0: [131 122 136 121 129 129 129 152 118  90 125 147]
1: [128  86 132 206 128 117 147  77 170 165 119 150]
2: [105  87 105 151 122  94 147 139 132 152 134 136]
3: [162 110 129 119 135 104 123 120 112 130 106 125]
4: [146  91 165 173 138  97 119  65 196 209 130 101]
5: [141  78 131 136 141 168 115 181  96 179 117 125]
6: [149 106 119 144  78 117 136 167 157 157 141  88]
7: [128 131 103 132 123 141  79 110 123  37 110 148]
8: [140  90 200 125 129 143 167 155 106 130 120  98]
9: [166 131 166 184 152 124 121  65  87 126  74 119]
10: [174 173 103 166  95 130 114  65 161 126 186 139]
11: [104 169 126 155 178 177 140 129  94 221 114 190]
12: [180 123 117 119 139  83 118 151 211  89 188  74]
13: [ 99 156  78 142 139 172 107 110 140 145 120 163]
14: [126 125 134 147 127 137 106 142 128 150 103 146]
15: [157 117  78 178  94 198 115  96 170 137 179 151]
16: [134 116 136 185 136 144 151 142 135 132 119 108]
17: [ 76  95 141 160  98 135 180 108 108 198  59 179]
18: [138 129  68 137  79 165 106 135 116 169 149 157]
19: [150 114 118 144 139 132 144  97 133 133  93  98]
20: [110 131 116  31 101  84 149 198 183 109 151 132]
21: [152 174  81 112 174  96 118  61 172  46 138  92]
22: [161 100  89 214 121 191  76 116 151 193 104 135]
23: [139 104 201 156 160 104 125 121 139 103 135  80]
24: [110 234 119  88 109 132  71  97 154 148 202 189]
25: [110 140 149 126 115 157 157 104 100 161 165 181]
26: [114 110 148 125 162 116 138 111  97 174  97 133]
27: [149 123 134 156 123 128 127 114 113 120 102  85]
28: [123 105 136 138 140 138 126  93 124 130  87 115]
29: [179  69 152  89 129 104 160 159 180 108 108  91]
30: [150 109 118 104 110 115 136 176  87 129  76 133]
31: [138 122  89 127  95 180 108 162  76 182 142 151]
32: [157 144 184  99 138 100 143 144 101 123  88 123]
33: [146  53 171  85 142 132 146 158 174 144 106  78]

[158 115 124 109  97 195 109 148 119  97 155 126] 0 18 31
[107 162 144  98 113 101 192 166  83 101 134 170] 0 32 30
[151 181 111  60 111 119 126 193  99 124 106  89] 30 32 0
[149  89  81 121  82 135 107 112 196 135 167 112] 6 15 18
[ 99 200 116 111 165 160 113  55 169  56 120 101] 21 7 13
[135 143 152 175 151 104 107 104 160 167 158 113] 4 16 14
[ 92 107 171 204 181 142 206  92  95 190  99 107] 26 16 17
[190  99 112 179 127 187 114 109 108 114  96  99] 27 19 16
[102 150 178 131 111 104 144  97  73 143  86 166] 26 32 25
[179 114 179  81 136  92 117 130 122 106 167  73] 23 3 32
[115 146 106  73  96 129 157 134 140 147 201 196] 25 18 24
[145  50 169  60 120 100 175 172 129 171 133 148] 33 29 8
[ 92 146 166  92 152 143 152 132  72 135 102 142] 26 32 0
[105 117 102 139 116 126 116 146 138  68 115  99] 0 7 27
[ 95 137 128 177 133 120 132  80 151 153 151 116] 1 16 28
[141  99 111 162  99 184  91 113  91  92 128 150] 7 0 14
[159 130 104 138 101 134 142  77 176 136 143 140] 10 19 15
[124 100 127  92 173 118 114 138  77  66 123  74] 0 3 27
[135 105 150 122 136  56 141 129 131  82 156  78] 23 3 27
[139 133  94 160  76 161 112 162 134 154 136 149] 18 31 14
[131 127  53 131 115 138 108 114 172 111 148 139] 13 18 15
[186 113 118 170 135 146 100 136 182 160 178  87] 6 16 12
[154  83 136 123 124 110 133 145 142 190 171 158] 2 6 14
[136  99 139 142 167 151 147 129 147 130 142 115] 16 19 28
[114 118 157  97 111  52 127 171 187 116 109 136] 20 29 0
[148 103 148 103 143  98 132 159 177 122 151 105] 29 12 33
[129 135 139 163 175 104 121 124 124 112 107 107] 27 28 19
[141 116 108 100 122 149  75 147 124  95 140 149] 0 7 14
[122 143 150 119 154  88  93 102 110 110 123 108] 3 27 28
[154 110 167 133 153 120 109 120 131  73 146  21] 23 27 19
[140 118 162 103 192 128 166 125  99 109  86  92] 32 28 26
[155 100 116 138 123 128 136 111 160 151 162 125] 2 6 19
[151 180 107 143 137 128 114 107 169 164 155 138] 10 13 14
[ 77 167 103 155 135  89  80 147 127  74  97 117] 7 0 14
[ 55 157 164  92 130 129 140 233 128 175 137 175] 14 20 0
[119 123 161 126 160  83 111  91 138 126 142  85] 23 3 28
[105  79 168 129 149  99 125 136 129  78 149  73] 23 0 8
